Rotation paths and how fast each direction turns (degrees each step)
Each turn is a multiple of 5 degrees from 10 to 175, or 0.
Each row of a path follows its step; steps can be skipped.
Rotation 1:
step 2: [-13   3  21  -5  -3  17  -7   9 -13   3  -7  15   3 -14 -11   6   0 -15
   4   4   6  -2   8 -10 -10 -12  14 -15   2   3  -8  -8 -11   4   1   3
  -4   2  -4  32   2  -3  -6]
step 3: [ -5 -11  22  -4  -7  -3 -13   1  -2  13   1  19  -2  -7  15  -7  -1  -6
 -10 -10  -2   7 -13   8   3 -13   5 -29   4  -3  -3  -2 -11  17  -8   0
  -9 -13 -11  11  10 -10   3]
step 4: [  1   0   0  10  -3 -21  -8   4  -8  11 -12  -8  15  -5   3  20  -4   1
  -8  -6   3   8  -2   6   1   3   1 -35   6  -5   4  -5  15  16  12  -1
  -3  -3 -12   6   7 -19  -1]
step 10: [ -3  10  11 -10  -9   3  -6  17  -3   1 -10   7  15 -17   4  -1 -15  17
  -2  -8   7  11   4  -2 -10   8  -8 -20  -7 -15   7  13  -2  27   4   0
   7  -9 -11   2 -11  -8   3]
step 14: [ -7  -1  11  12   0   6  -8  -8   0 -14   2   1  15  -1 -18  -5  -6   4
  18  -9 -10  -4   8   7   6  -9   8 -11  12   5 -15  -7 -10 -11   8  20
   0  11 -17  11  -3 -24   7]
step 16: [  7   7   3   4 -22  -7  -1  -3  -2   0  -3  -2  28   2   1  -6   1  25
   4  -5  17   8 -10  17  -3   9   5  -8 -10  -6   8 -10  -1  15   0  17
   4  -8   9  -8   5 -13  15]
step 18: [  2 -10 -15  -1 -11  12  11  10   7  -9  -6  -2   1   6  11 -22  -4   9
   0  -1   4  -4  18  -2   2  14 -11 -10  -8  -9  -1  17 -23   4  -2  12
 -11   5  -9  -7  17  10  12]
step 19: [-10  10   3   7  -9   2  -2  14  -8 -24  -5  -9  -1   9 -10  -6   8 -14
  16  -1   9   4  21 -15  -7  18  -6 -16  -4  -8  -7  -3 -15  -6  10   8
  -7  15  -7   8   2   5   4]
step 21: [ -8  -7  13   9 -12  -6  -6 -15 -24   6   3   2   7  -4  -7  -8 -10 -14
   8 -15  -4  10  -4  17   3  13 -16  -7   0  -3   2 -18   3   3 -13  17
 -11  -4 -14   9   6 -10   6]
step 23: [-10 -15  -7  16 -23   5   4  13  12  12 -10   0  35  -6  10   3 -11   3
  -6   4   3   0   3  11   9  15  10  11   0  -6   5   2  -1  -2  -4   9
  -6  16  -2   2   6  -1   5]
Speeds:
[-3 -2 -4  4  0  2 -3  0  1  0  1  3 -2 -5  2 -4 -2  5 -1  2 -6  0 -2 -3
 -6 -3 -6 -3 -5  2 -2  0  2 -6 -5  3  1 -7 -1  4 -5 -3  1] -> 100
[-10  -3   6  -1  -1   0  -1   4   3   0  -3   3   3   5   2  -5  -1  -2
   4  -2   2  -4  -1  -1   1   3   6  -3  -2  -2  -4   2   2  -3   2  -3
   3  -2   6  -1  -6   3  -1] -> 85
[-1 -8 -1 -1  4  1  4 -5 -1  7  1  6 -4  0 -3 -3 -3 -4  2 -2  2 -3  0  4
  4  0 -1  1  0  4 -3  9 -2  1 -5  2 -2  2  2  3  3  0  4] -> 120
[-2 -7  0  8 -3 -3  4  3 -6  1  2  1 -4  0  1  5  0 -3  7  0  1  2  1 -4
 -6  0  0  2  2 -1  6 -2  4  1 -1 -4 -1  2  1  4 -2  4  0] -> 170
[ 3 -4  0  1 -2 -4 -2 -1  4 -2  1 -4  6  3  0 -2 -6 -3  0  5 -4  1 -4 -1
  8 -7  1 -3  1  1  1 -3  5  1 -4  0  1  7  2  3 -2 -4 -1] -> 40
[-6  1  3 -1 -2  7  1 -8 -4 -2 -2  3  4 -4 -1 -1  2  3 -1  0  0  5 -4  2
  0 -4  8  5 -3 -2  3 -1  3  4 -3 -3 -3 -1 -1  4  1 -2  1] -> 55
Rotation 2:
step 7: [ -1  18   0  -4   7 -11   9  -6   4 -11  -9  10  12 -13 -11   2  -2 -15
   0 -14   3  -6  11 -13   8  -1  -1  19  -8  12  17   4  14  -2   0 -25
   3   7  -2  -9  -7  27 -12]
step 9: [-15  -7  -8   5   5   0  10  -2  -1  23  -4 -10  19  -3 -12 -16  -1   0
  -7   2   2   3   2  -8   3  -9 -23  -1  -4   3  12   4  16   8   4  -9
  16 -15 -19 -25  -6  12  11]
step 12: [ -3   4 -15   4 -14  -6  11   0  -9   4   6  -1  12 -14   1  16  -7  11
   7 -21 -14   9   0  -4   9 -13 -20 -19 -10 -17   9   7  -6   0  13 -10
  -9 -12  -2 -18 -14  -3   4]
step 13: [  3  -7 -19   5   0 -22   2  -8  12  -6   3   6  16 -11  -5 -10  13  16
   8 -21   8 -17   1  -4   0  16   0   4  -1  16   8  15  -4 -15   5 -23
   4  11  -8  11  -8  -2  -4]
step 14: [  8  -9  -7   4 -10  15  -1  14  10   7   2 -26   9  -9  13 -10  -4 -13
  -4 -18 -16  -9  -2 -11 -14  13  -5  -9  -8   1   0   6 -19  -6  22   6
   3 -14  -2  -1 -10 -15  -4]
step 15: [-12   8  -8  -7   4 -13   2 -17  15  11 -12 -15  17 -30  11  12  -6  13
  -9   3  -6 -19   2  -1   6   7 -12   0 -16   1   9   3   8  11  12  -8
  -6  -1 -11  -8   5  10   3]
step 16: [ 12  14   3  11  -8  -8   1   0   0  -8  -8   2  13  -9  17   3  12 -18
  -8  -3  -2  -5  -8   9  -8   8   5  15   5   7  18  15  -5  -5  20 -24
 -11   6  13   3  -1 -24   1]
step 17: [-13  13   1  10  -4  18  14  -1   7 -11  13 -21  29  -1  -4  -8  -5 -11
 -12  11  -8 -17  15  -8  10  -1  -6   5  -1   1 -12   2  -2  -3  17 -15
  12 -11  -9   1   7   0   1]
step 18: [-17  16   4 -14  14  -4  12  -7  -4  -3  14 -14  11  -9   8  22  12   2
  10  -1  11  -1  -2  -6  -7 -10 -16   6  -3  10  21  14 -15   5   6  -6
 -13  -9   5 -18  -8  -9   9]
step 22: [ 24 -10   6  21  -3   1  -6  13  -9  10  14   2  17  -1   4  -9   5  -9
   0 -15   5   7  -8  -3  -8   3  -4  -1   1  11   6   1   3   1  -2 -27
   9 -21   1 -13  -4 -25  -1]
Speeds:
[ 4  2 -1  7  0  3  8 -3  1 -3  3  4  1  1 -4  0 -2  5  2 -1  0  4  4  4
  3 -5 -1  3  3  0 -6  1 -3 -5  3 -6  4  2  3 -4  0 -2  2] -> 80
[-1  1 -3 -4 -4  1  1  4  1  1 -2  4  0 -3  6  3  5  4  5 -1  1  0  4 -1
  1 -7  0  1  1  6 -1  5  6  6  0  1 -3  4 -1 -6  1  3  6] -> 125
[ 4  2  3  6  0 -2  2 -4 -4  1 -2  1 -1 -1 -1  1  2  1  8  1  8 -6 -1  0
 -2  5  1 -4 -3 -3  5  4  4 -2  1  0  0  0  7 -2  1  6  0] -> 125
[  1   0   3   1  -3   4   2   6 -10   1   0  -3  -1  -1  -3  -1  -2   3
   0   1  -4   0   3   0  -1   0   4  -2  -1   2  -1  -3   6   2   8   0
   2  -5  -6  -3   0   1  -5] -> 135
[ 6 -5 -2  3  3 -1  5  4  1  1  1  0 -4  2  4 -6  3  2 -2  4 -2  1  1 -4
 -4 -3 -2  2  4  0  5  2  3  0  5  0 -2 -3  2 11  1 -1  2] -> 135
Rotation 3:
step 1: [-21  11 -15  -9  -4   6  -7   1 -12  19   4   3  21   4  -6 -21   5   0
  -1  -1   1 -22  -8   0  13   7  -1 -18   7 -10  -5   6   3   5 -13  -5
   4  10  -2  14 -13  16  -5]
step 3: [ 16  -4 -15   4   3   3 -13  12  -8 -10  16  -6   8   5  -2  16  20  -6
  -3   4 -13  24   4  -4   8  -2   0 -11   6   6  15   8 -15 -20  -9   6
  10 -10 -10  14  -4   0   1]
step 4: [  8 -13 -27  -4   3   2   4 -26  -3   4   9 -16   7  12  -3  12  11  -9
  -1   7   5  13  21   3 -15  -2   2   2  -4   7  15   6  -4 -16   3  11
 -19  -6   4   3   3  -3  -6]
step 6: [-23 -11   1 -11   1   4   8  -3 -15   6 -12  13  -6 -13 -10 -13  16  -4
 -16   0  -6   9   4  -5 -16  -8   4   1  11   9 -17  -1  24   4  10   7
   1  15 -13   2  -1  -5  15]
step 7: [-11 -29   8  11  -3 -12   1   0  -4   1  -5  23   0 -12   9  -9   8  -5
 -10  -6 -19   5   9  -4   8  23  -2  -3  13   1  -6   6   4  -1   7  -6
   1  10 -11  -8  -9  24   3]
step 8: [ -1 -15  12  17 -22  -1  17  -1   8  -1   0   8  17  -1   7  -7   4  -3
   5  -1 -15   8  -2   5   0  10  -6 -31  -6 -14 -11   1 -10 -18   2   8
  -3  10   2   3  -8   5 -16]
step 12: [ 13 -16  25  -4  -4  20   1   0  -3  16  -4  -3 -14 -14  -4  21   8  -7
  -6  17  -6   4   8  17  10   4   9   7  12  12 -13  -7  -3 -12 -13  -6
  -2  -2   7  -8   2  -6  11]
step 13: [ -5 -13  16   0 -13   8   7 -23   6  10   9  11 -11  13  -5 -10   0 -11
  -5  22   4 -14   8  13   2   8   4  -5  14  -9  -9  -8   9  10   3  -5
 -16  -5  12 -21   2 -13   2]
step 15: [  3  -1   3   1 -17 -13   8  13  -3  -8  11  -1   7  17   3 -10  15  21
  -5   5 -16  -2 -32 -23   9  -8   7   9  -2   3 -13  -1   2   4   0   8
   5  12   0 -10   2  -6  -4]
step 18: [  3  10   6 -10   8  13  -7  -8   2  -2 -12  -8 -21   1  -2  -1  -2   3
   4  -5  -7  -7  -5  15  -2   4   2   5  -1  19  29 -16  10  11   2  19
  -8 -22 -12  -7  10 -12   8]
Speeds:
[ 5  1  7 -2  4  2 -1 -6  1 -1  0  2  0  2 -4  3 -1  4  7 -2 -2 -3 -5 -4
 -3 -1  2 -1  8  0  0 -3  0 -5  2  1 -2  4 -3 -7 -1  1 -1] -> 10
[-3  2 -3 -2 -6  8  3  0 -2  3  1  2  3  5 -3  4  3  4 -3 -3  1  1  1 -1
 -1 -6  0 -4 -4 -4 -7 -3  2 -3  2  1  2  2 -1 -1  0 -6 -5] -> 160
[ 3  4 -5 -3 -2 -2 -4 -3 -5 -5 -3 -5  2  2 -6 -3 -1  4 -4  4 -3 -4  1 -1
  6  0 -2  1  0 -1  4 -5  3  0 -6  0 -1 -3 -6  0 -1  0 -2] -> 20
[ 1  4 -1  2  1  2  2 -3  3  4 -1  0 -4  1 -6 -7 -4 -2  3  2  6 -5  3  0
 -4 -1 -1 -8  3  3 -4  1 -3  5 -7 -1 -2  1 -1  4  1 -3  1] -> 90
[-1 -1  2 -8  0  0 -3  0 -1  3  3 -3  3  2 -1 -2 -7 -1  1 -2 -2 -1 -1  8
  1  0  5 -2  0 -3  1 -4 -8 -2  1 -7  8  2  1  2  5  1  3] -> 35
Rotation 4:
step 3: [-10  -7   7   1  22   6   3 -15   5 -10 -10  -1  17   2   4  13   7  -5
 -18  20   7   2 -21  10  19  -8 -25 -11  -6  -3   2  -3   0   5  10 -20
 -12  22  24  -8   6  -1   1]
step 5: [ 14   5   4   5 -15  -9   6 -27   1   5 -19   4   7   2   1   0  10  14
  -8  -5   2 -24  -1 -13  10  15 -14  -3 -21  16 -11  -3 -16   7 -15  16
   0   5  -3  29  -7 -12   7]
step 7: [ 15   7  18  -3 -14  -2  12   0 -17  -8  11 -29 -14   3   6  23 -10 -11
  12   7   4 -17  22  -2 -11   5   5  -8   0   9  -6   8   1 -26  23  -6
   9   2  -6   4  -1 -10   8]
step 8: [ 17   2   9   7  -4  12  11   2  -6  17   3 -18  26   5  -7  22  13   8
 -11   2 -19   6  10   8 -13   7  -5   5   2   8   8  14 -10  17 -14   4
 -15   1 -34  -4   3  -6   7]
step 9: [  1  -3  -8  16   0   7  12  -5  24   9   9   5 -13  14  15  12   9 -33
  -7  18   0   8   1  -9   5 -15   3   3   8 -12   2  -2 -20   0   4 -18
 -10  -5 -15 -11 -13 -14 -18]
step 10: [  3   2  13 -15 -17  13  -7  -7   5   5  14  -2 -15  -9  13   4   1 -11
 -13   8  13  25  14  14 -11   0 -10   3   7  -1   5 -18  27  -5  -8   2
  12  26  -6  13 -10 -19   0]
step 11: [-17  -7  -3   6 -13   5  -5  13   5   7  -3 -14  -1  18  -8 -20  13  -1
  -1  -4 -26   0  12   3  -3   4 -13  -1  -4   6  -6 -12  -4  36   1  19
  23   1  -3   1   2 -23 -14]
step 12: [-13  -6  -1   8  -4  12  -3  -7   6   4  23   4  -8 -11   6 -28  21   4
 -14  -7  -7   8 -10   6  17  -3  13   8   2   5 -28  18  -7 -25   7  -1
   2 -16   3   6  -8 -18 -10]
step 14: [  0 -11 -14  -5 -12  -6  22  17  17   1   5 -21   8  16  -8 -13   1  17
   1 -10 -14   3  14  11   1  18   5 -33 -11  -9   7  13   4  -5 -15  -9
   0  -9   5 -18  -5   8  -4]
step 20: [ 16   1  -6   6 -23   2  -7 -10  -8 -15  -8 -16 -24   2 -11   6  -2   2
 -19  -4   7   7  15  -6  -3   8 -11  -7 -29   6   6  -3  22  -6   5  -7
 -19  17  19  -7   4  10  -9]
Speeds:
[ 0 -7 -1 -4 -4  2  1  3 -1 -5  5  4  0  2 -2 -4  3 -4  5  2  3  0 -5  1
  2 -5  3  2 -4  1 -3  2 -4 -1  3 -1 -7  7 -2 -2  1  0  0] -> 125
[ 2 -1 -1  1  3  5  0 -5 -1  1 -3  2  2 -5 -4  5  6  4 -3 -6  1  2  2  1
  0  1 -2  5  0  4  1 -2  3 -2  1  3 -2 12  1 -1  3 -1  4] -> 145
[-1  7  4 -4  0  3 -2  0  0 -1  6  5  2  1 -4 -3  6  5 -6  3  1  3  0 -1
  0  5  2 -7 -3  0  0  4  5 -3 -4 -6 -1  1 -1  0 -2  0  1] -> 170
[-1 -2 -5 -6  0 -5  0 -5  3 -1 -4 -2  3  7  0 -6  1  2 -5 -2  1 -6  2  4
 -2 -2  2 -2  6  2 -3  1  1 -1  3 -1 -4 -1  3  5  1  1  5] -> 40
[-7  0 -2  3 -4 -6  1 -6 -3  1  2  3 -2 -5  0  3  4  2  3  0  2  0 -4  2
 -5  1  2  1  5 -1  1 -3  1 -1  5 -7 -2 -3  2 -5 -1 -6 -1] -> 125
Rotation 5:
step 4: [-15 -13   1 -13   4   1 -11  -4   5   7  -7  -6   2   6  19  10   6  -8
 -20  -5  12 -13   7   7   3 -15   7 -20   5  -5 -11   2  -5  -7  -3 -20
   5  21  -4   9 -10   3  -7]
step 5: [-14   0  -6   9 -16   5 -28 -10  -6   9  -1   1   1   1  -4  10  -2   1
   9  -8  -5   0   9  -2  14 -11   4  -9 -17   2  -7  10  -7 -17  11   9
  -6  21 -13   7 -15   6   1]
step 6: [  5  -3 -14  -6  -4  10   4  11   7   2  -7   2  10  24 -10  13   5  -1
   2   1 -17  14   1   0  -6 -10  -5  -5  -8  14  10   3   7 -27  -4  11
 -12   0  -7   0 -18  15  -2]
step 7: [-10  -6   6  -6   5   6  10   4  25   2   3   1  -1   9  10  10   6 -19
 -18   3   0   7   6  19 -26 -18   8  -3   3  -2  -3  -8   0  -8   4  10
  -3   6 -16   1   3   9 -13]
step 8: [ -8  -2  -2  24  -7   1  -6  -6   9 -15  15 -11  -2 -10  14   0  -6  -3
  -6   3  -1   9  -1  12  -9  -8  12  -8  -6   1 -24   6  -3 -15  23  13
   5   5  -4  10 -10   0   9]
step 11: [ 12  -1   0  -4  -6  -5   3 -19   1  -2  12   5  -7  -2  -6  -3 -16  -6
 -12   8   3   6  18   8  -5  11  14   3 -17  12 -17   8   5 -23  15  13
   1  -4 -10 -18   2   2   5]
step 12: [  4  -7   6  -1 -12  11   6  -1   2  -3   6   3 -17   4   1 -11 -15   3
 -16  17   6  -6 -14   0 -10 -14  -5   2   0  11   3   7  24  -8   3  18
 -15 -15  10  -6  -9  -1  14]
step 15: [  6  -3  -6  -2 -13   8  -8  -5 -18  14   0  11  -3   2  -2  -9 -16   4
 -11  11  11   7  -3 -10  -2  -8  -1  -8  -4  -1  16  28  18   5   1  -1
  -1  17   9 -21  -8  -3  -2]
step 18: [-14  -1  -7   8  -9   1 -14   2  -3  19  10  11   5   5   5  -2   0  -6
  -3   8  -1  16  -6  -8  -5 -13  -7   4  -7  -2  11  18  10  11  15  10
  10  -7  10  19 -21  -8 -13]
step 23: [ -7 -10   1   1  -3  -8  13  -8  23  -2  17  10  -7   1  15  14   3 -20
 -13   2  -7   3  -5  18  -9 -16   2  -2  -4  -8  -4  -9   7  -4   2   1
   4  15 -20  12  -1   9  -7]
Speeds:
[ 2  6 -4 -3 -1  2  1  4 -3  8 -4 -2 -2  0  5 -4  0 -4  1 -2  0  5  0 -2
 -2  2  2 -2 -4 -4  0 -5  3 -5  1  0  6 -5 -1  0  3 -2 -5] -> 95
[-2  4  0  0  0  3 -5 -3 -6  2  1  2 -1 -6  1  0 -2 -2 -2  2 -3  7  3  4
 -2  2  2 -4  5  1  2  0 -1 -2 -6 -8 -3 -1  3  4  3  5  6] -> 65
[ 5 -2 -1  7  4  3  0 -6  5  3  1  2  0 -4  1 -9 -4  4  1  2  3 -1  1  2
  0  0 -1  3  2  3  1 -1 -1 -5 -1  1 -3 -1  7 -5  3  0 -5] -> 20
[ 4  1 -2 -2  0 -3  2  3  2 -1  4  8  4  1 -1  4 -2 -5  1  5 -4  4  8 -3
 -3  3 -1  1  5  2  4 -1  2  1  2  2  5  5  2 -4  0  0 -6] -> 90
[-2  5  1 -3  3 -4  6 -2  7  3  1 -2  0  5  0  3 -1 -1  0 -2  0 -2 -2  1
 -3 -2 -4  4 -2  2 -1  1 -3 -1 -1 -9  4  0  2 -1  6  9  0] -> 110
[-3 -3  3  4  5 -1  4 -5 -3 -5  0 -3  3  2  9 -4 -3 -3  2  0 -4  1 -1 -1
 -4 -1 -2 -2 -1 -2  4 -4  1  2  6 -4  3  2  3  6 -2 -5  2] -> 70
Rotation 6:
step 0: [ -7  -8  -9 -18 -10  22  -5   9 -11 -15  -3   6 -23  -9  22 -18  -3   0
  -7  15 -18  15   0  -3  14   0  -7   5 -15 -12   5   8  -9  -3  14 -19
  -6  -1  -4   0   7  -9   2]
step 1: [-12 -10  -4 -18 -19  -8  -1   1   9  -4  -6 -18  -6  -1  19 -12  11   2
   5  10 -15   7  -1  -3  -5 -11  -9 -26   2 -10  22  10  13  -9  14  -2
 -13   8  11  -1   2  -8 -18]
step 6: [  4   5  -4 -21 -21  13   3  -7 -13   9  -5 -11  -5 -10  24  -5 -11  14
  -2   8  -4  20   1   4   2 -22   2  -4   3 -17   0   9   2 -26  19  14
  -3   5   2  -5   2  -6   1]
step 7: [ -9   4   3  -8 -12 -12 -21   1  21 -15   3 -26   0  -3   7 -12   5   5
   2  -7   6  29   9 -10  -3 -10  18  -6  -1  -6  -1  -1  -8 -11  18  11
 -16   7  12  10   5  -2   3]
step 13: [-10 -28  -4   8 -15   7  -8   2   8 -16  -2 -14  -5 -14  14 -22  10   7
  -1   1   9  13   1 -11  -9   4   0  -9  -4   0  -1  14 -19  -2   8 -25
  -8  22   6   3  -5  -1   8]
step 17: [-16  -7  -5 -11  -8   2 -18   2   3 -15 -12  -7  -1  -5  17  -8  16  17
  -5  24   2   3  -5  -4  13  -9  -5  14   2 -10   6  21  -4   3   6 -17
  -2  -3  23 -19   6   3  16]
step 19: [ -8  -4   1 -10 -26 -15  -2  -8  -5  -6   9  -3 -12 -14  29  -8  -4   3
 -10  -9  -5   9  15  -2  -3  -3   0  -6  -1 -18  -5   7   1  -5  19 -25
 -19   5  -7   0  13  16  -4]
step 22: [-24  -2  -3  -7 -16   0  -9   0  16   0  -4  -9   8   5  31 -23  -5   2
   9  -5   4   4   5  -3   7  -8  -6   4  11 -17  -2   5 -15  -2  14  -1
 -18   5  28   7   5   8  -5]
step 23: [  0  -1   2 -17 -31   8 -12  -3   2 -21  -4  14  -7   2  24  -7   7  13
  -2  -6   3  19   5   9   7   1   0  15   3 -16   3   6   9 -10  14   1
  12   1   5   6  19 -11   9]
step 24: [ -2   3  13 -15 -22 -16 -20   5  -8  -2   9 -12   6 -16   0 -14   8   1
  -3 -13 -12  13  11  -3  -9 -18  -9  -4   5 -12  16   2   5 -13  27  -2
   6  18  -4   3  -6  -4  -4]
Speeds:
[-5 -4  1  0  1  2  4 -1 -5  0 -3  0  6  2  3  0  0  5  4  1  9  2 -3 -1
  0 -3 -4 -1  3  3 -1  2  1 -1 -5  1 -5  1 -1 -7 -6 -4 -5] -> 90
[-4  6  0  1  5  4 -3  0 -1 -2  3 -1 -4  1  6 -1  6 -6  0  0 -1  0  1  1
  4  5 -3 -4  3 -7  0  4  6  1 -3  1 -2  3 -3 -4  0  5  0] -> 20
[ 0  1 -3  6 -1 -4 -6  5 -4  6 -2  1  3  1  3  4  3 -1 -5  5  1  2  2  0
 -6 -4 -2  0 -3 -4 -5 -1 -2 -5 -1 -3  0 -2 -7 -1 -1 -2  5] -> 55
[-2 -1 -2  4 -1 -3  2  0 -3  1  0  2 -6 -1  1 -1  2  3  5  1  4  6 -1  2
  2  6  3  0 -6 -4  4 -3 -5  2 -2  2  9  5 -3  0 -1 -2 -5] -> 140
[-2 -2 -9  6 -3  0  0  3  2  0  4  4  3 -1 -4  3 -1  5  0 -2  3 -5  6 -3
  6  0  4  2  5 -4  1  4  4 -2  5 -3  1  2  0  0 -3  1 -1] -> 10
[ 0 -2  0 -4  3  1  6  3 -1 -3 -1  4  4 -1  1  2  8 -1 -4  1 -7  2 -2 -3
 -3 -1  8 -1  1  0  5 -1  1 -4  3  6 -1  4 -3  3 -6 -1  0] -> 125
[ 0 -1  5 -4 -2 -4 -1  1 -3  2 -2  7 -1 -6 -4 -3 -2 -4 -3 -7  2  2  1 -3
 -4  6 -2  5 -1  3 -1  2  4  2  1 -4 -1  4 -6 -2 -3  4  0] -> 70
